(in the rows, 128 means zero)
One turn moves each row of this set onto another row. After a few examples, where does it send each row asked below?
j552: [111 119 116 140  88 134 122 171 108 103 141 114 172 150 134 141 142  99]
j620: [141 115  95 128 112 142 131 149 131 108 121 111 144 146 133 106 143 116]
j140: [ 66 109 122 140 115 144 132 158 127 109 133 106 136 130 130 134 118 101]
j504: [119  99 129 159 115 144 123 150 135 114 109 108 153 101 127 134 156 121]
j549: [109 141 121 122  95 119 136 140 136  96 147 114 144 139 144 114 117 107]
j487: [125  99 122 139 118 156 149 154 134 107 117  87 141 127 115 157 144 108]
j239: [120 106 132 144 108 137 125 117 115  93 125 133 152 115 118 121 123 121]
j110: [108 106 142 141 120 125 119 130 125  91 139 113 165 123 110 147 111 126]
j902: [111 132 126 140 105 133 147 145 120 111 120 114 127  97 155 156 127 115]
j411: [118 111 154 138 121 146 142 153 119 133 111 115 156 136 119 155 112 119]
j32: [ 78 111 133 148 125 165 111 154 120 107 124 117 155 119 135 130 135 111]
j596: [112 141 129 131 150 133 112 160 129 109 106 111 140 108 125 151 136  98]
j802: [141 157 127 139 110 128 124 155 121  98 120 102 153 113 134 153 140  97]
j604: [ 94 116 128 140 119 129 143 154 135 112 116 110 120 110 139 128 101 117]
j640: [111  91 117 126 112 152 121 165 129 124 145 106 138 149 125 112 118 118]
j385: [103 143 130 121 128 133 137 150 124 119 155 136 153 142 136 138 106 103]
j626: [135 110 133 133 135 146 104 149  99 101 140 103 156 146 136 131 146  92]
j222: [131 114 132 124 105 117 123 158 136 126 103 101 139 138 132 126 154 126]
j634: [146 130 113 105 125 153 138 165 144 101 144 111 145 132 133 134 135  99]
j119: [112 111 129 124 146 152 118 148 121 139 132 115 115 128 135 135 138 119]
j326: [125 111 129 139 130 152 146 131 108  88 148 134 148 111 128 125 136 105]
j649: [136 133 147 122 107 130 125 165 143 110 144  91 156 142 114 151 132  97]
j159: [100 120 133 136 116 145 127 140  97 131 129 115 163 109 143 159 136 114]
j927: [153 106 129 127 118 120  98 154 129 100 133 125 142 126 128 135 109 104]
j590: [156 113 137 126 111 130 107 138 102 115 139 117 147 125 135 135 136  92]
j258: [130 118 128 145  94 119 118 148 129 116 121  91 155 156 116 123 141 114]
j87: [141 129 127 125 135 145 123 149 142 119 125  95 119 113 125 124 115 116]
j459: [103 131 105 141 123 131 118 147 140 101 154 129 149 108 145 118 150 105]
j710: [127 125 133 127 105 151 161 143 117 114 129 114 134 157 134 143 117 113]
j231: [105 129 134 138 104 110 114 178 120 102 117 134 165 118 140 143 135  99]
j673: [107 115 110 134 107 124 124 151 153  89 135  87 152 109 124 127 144 102]
j83: [ 96 120 128 157 132 137 122 165 138 104 134 137 129 109 132 123 110 111]
j976: [132 103 125 134 142 136  96 165 126  87 133 111 152 147 128 130 119 103]
j532: [128 131 109 116 114 137 122 157 137 109 121 119 132 137 143 125 171 111]
j998: [120 119 142 113 116 114 131 177 139 127 120 104 145 152 115 141 131 105]
j241: [105  99 134 132 100 129 120 166 112 132 143 138 140 139 149 126 136 120]
j627: [118 129 129 145 123 117 138 151 115 127 141 133 138  99 140 152 110 114]
j280: [113 111 140 136 143 140 140 144 118  86 161 114 161 120 120 151 125 111]
j767: [116 137 120 106 125 133 130 175 141 110 139 122 139 152 127 141 148  90]
j180: [ 83 124 121 140 101 148 137 149 112 108 136 110 144 118 147 162 145  98]

j604 turns into j222
j241 turns into j710
Where do these go?
j385 turns into j640
j649 turns into j83
j976 turns into j110

One turn moves each row of this set onto another row. After a few examples, where does it send each row asked below?
j463: [162 117  97 132 136 139 108 115 125  92 111 113 149 121 145 112 143 115
 112 134  97 139 134]
j351: [135 129 121 141 114 156 122 116 126 134 157 130 109 111 151 144 158 116
 105 165 132 116 100]
j886: [138 130 114 120 118 174 124 120 120 131 123 123 127 133 171 123 151 155
 131 147 130 137  92]
j264: [144 132  82 129 128 136 138 117 121  87 135 130 159 111 130 151 138 124
 105 130 135 121 137]
j624: [159 125  97 131 144 141 104 112 118  88 116 113 145 132 155 106 145 113
 112 130 100 137 134]
j785: [167 116  97 131 145 143 111 119 124  92 120 109 142 137 148 103 147 117
 111 139  96 133 126]
j985: [144 129  95 153 119 158 142 117 147 122 117 118 121 117 150 119 158 133
 102 146 115 120  83]
j635: [158 145 105 110 124 144 116 101 111 109 138 142 144  99 157 141 140 111
 147 132 136 126 142]
j896: [127 125 108 123 110 168 113 128 121 121 122 128 116 131 171 121 152 148
 132 134 133 135  88]
j581: [159 142 116 111 128 146 116 104 120 109 145 143 145  93 155 139 146 104
 145 134 127 128 140]
j341: [139 138  95 122 139 143 105 130 105  95 121 128 151 114 171 126 147 140
 138 111 122 143 122]
j35: [158 131 109 137 118 164 139 123 140 117 113 107 138 132 143 112 146 145
 106 140 115 120  87]
j68: [141 142  93 123 135 143 110 135 106 103 120 124 152 111 162 133 139 152
 138 116 131 132 116]
j339: [126 134 138 136 104 142 120 111 143 125 151 130 104 130 165 128 148 135
 122 136 140 125 110]
j995: [154 143 125 116 133 129 107 112 130 105 146 124 134 121 165  96 125 110
 130 125 118 135 131]
j147: [140 134 127 135 115 165 116 109 132 124 145 139 114 116 148 151 169 103
 116 162 139 113 122]
j749: [147 131  86 133 126 133 131 111 117  83 128 126 161 109 140 143 139 116
 112 127 134 126 146]
j484: [141 140 129 133 124 157 129 110 132 124 155 134 121 125 145 150 164 117
 110 171 143 114 126]
j739: [148 142  90 137 128 153 127 116 121 114 130 140  97 145 138 147 178 106
  97 137 133 113 117]
j947: [160 132  87 103 135 125 113 102 114 106 135 146 119 135 150 125 152  97
 114 127 126 133 147]
j246: [153 140 131 122 134 127 112 118 138 118 147 122 132 128 173  94 132 118
 124 126 122 137 130]
j12: [159 144  96 131 137 153 128 113 120 118 130 133 110 145 134 146 180 116
  95 152 131 104 118]
j94: [142 146 128 119 133 122 105 118 134 109 145 128 134 117 165 103 126 119
 124 116 121 140 131]
j57: [133 137  80 149 121 147 142 135 130 123 127 134 115 127 143 130 159 118
  89 149 137 116  93]
j405: [146 142  84 138 132 156 150 140 126 108 124 119 129 141 133 130 154 127
  88 140 143 120 101]
j388: [147 126  83 129 124 125 138 120 122  82 135 130 156 113 138 137 141 112
 108 123 136 129 141]
j107: [127 125  98 131 122 172 122 116 129 130 123 123 114 116 168 126 158 142
 112 147 125 133  79]
j138: [125 130 119 135 115 147 126 109 132 130 154 124 100 124 168 131 156 142
 109 137 130 125  89]
j511: [154 147 112 112 125 152 118 101 119 121 139 145 148  96 157 151 145 118
 141 136 136 124 140]
j763: [158 131  93 108 140 130 121  98 121 109 145 142 119 149 157 119 156  98
 104 133 125 132 146]
j418: [154 124 103 143 112 172 131 122 138 109 108 113 125 126 142 116 149 134
 116 137 105 126  86]
j789: [159 130  92 111 132 122 117  99 117 101 137 137 125 140 157 116 146  96
 111 129 131 132 152]
j228: [131 138 134 123 113 142 122 106 134 131 152 133 112 141 168 129 153 149
 116 142 142 121 111]
j192: [151 136  94 146 122 148 128 117 118 131 139 139  98 130 147 144 177 114
 104 154 123 108 101]
j696: [138 135  88 145 118 157 145 138 135 100 126 124 127 131 129 129 151 114
  86 133 138 117  98]
j916: [138 149  97 124 137 142 109 126 105  91 126 125 154 110 162 128 134 139
 137 110 127 136 123]

j107 turns into j138
j789 turns into j749
Where do these go?
j405 turns into j35
j339 turns into j147
j94 turns into j581
j511 turns into j763

One turn moves each row of this set onto another row. After a few examples, where does it send each row asked below?
j628: [151  93 124 135 129 134 140 144 126 110 106 145 124 140]
j313: [160 116 123 151 110 152 108 139 104 106 131 167 115 143]
j608: [108 119 107 144 134 138 111 116  97 148 139 140 133 149]
j534: [100 127 125 147 109 147 134 118 115 148 113 133 119 150]
j20: [116 125 125 150  98 118 127 133 108 106 106 155 141 162]
j71: [117 113 105 144 129 140 109 108  86 139 131 131 118 154]
j48: [117 116 119 169 130 140  97 124 105 133 153 135 125 123]
j954: [111 113 101 144 138 135 115 109 101 140 142 153 129 150]
j292: [131 107 127 142 107 161 138 117 136 124 100 143 116 147]
j622: [118 108 124 138  97 123 132 126  91 109 113 149 127 169]
j889: [150  77 124 143 126 136 120 143 118 104 111 145 123 131]
j857: [105 119 123 157 115 130 143 116 110 137  93 146 121 146]
j275: [138  96 123 159 134 121 109 156 102 122 137 135 128 120]
j601: [136 130 119 153 118 140 130 102  94 108 129 162 124 162]
j963: [136 115 126 148 106 157 121 121 134 114  93 138 112 136]
j106: [141  99 138 158 132 126 123 155 117 113 133 134 141 120]
j150: [131  96 140 145 105 148 137 121 127 114  93 141 114 130]
j451: [131 127 114 142 115 110 111 148 109 105 146 154 122 150]
j260: [134 102 142 145 126 114 111 149 111 113 135 127 131 118]
j905: [130 105 122 161 136 143  98 125 108 128 154 138 146 127]
j26: [ 97 124 123 151 109 129 140 120 113 149 112 138 123 146]
j955: [134  99 133 161 127 117 127 163 116 122 131 141 135 123]
j38: [138 121 129 141 103 141 119  90  94 119 135 158 127 150]
j204: [122 107 125 174 126 135 109 114 116 138 160 140 124 129]
j263: [148 106 135 133 113 142 112 138 100 112 142 174 119 150]
j716: [103 129 122 152 108 141 129 125 106 133 102 125 109 150]
j69: [131 100 128 159 121 140  93 115 103 128 151 125 134 128]
j49: [145  81 123 139 130 134 116 146 125 116 114 165 122 133]
j137: [142 113 134 165  79 139 120 145 106 120 108 145 129 145]
j617: [148 129 125 174  94 131 119 115 109 135 145 142 129 147]
j169: [153 101 123 126 131 130 119 138 121 105 106 146 118 131]
j983: [127  99 138 157 109 153 129 126 131 117  91 158 122 131]
j220: [134 136 130 159  91 116 110 118 114 130 144 141 136 134]
j433: [132 106 126 172 129 146 103 124 115 131 155 146 138 120]
j282: [108 121 121 138 110 132 138 110 115 138  97 137 112 142]
j358: [148 117 142 154  86 141 111 135 113 126 110 163 141 137]
j249: [132  96 131 156 131 114 116 155 113 133 145 146 123 123]
j946: [113 112 101 157 131 133 123  95 106 139 129 147 122 153]
j647: [146  85 118 136 131 138 137 139 122 110 108 159 122 144]
j869: [128 112 124 150 101 111 118 149 110 119 153 145 124 160]
j73: [107 122 101 146 126 138 109  99 109 139 130 141 118 144]
j713: [130 104 133 154 103 162 137 112 133 127 102 151 119 137]

j534 turns into j608
j169 turns into j963
Where do these go?
j26 turns into j954
j622 turns into j38
j150 turns into j282
j601 turns into j617
j946 turns into j204

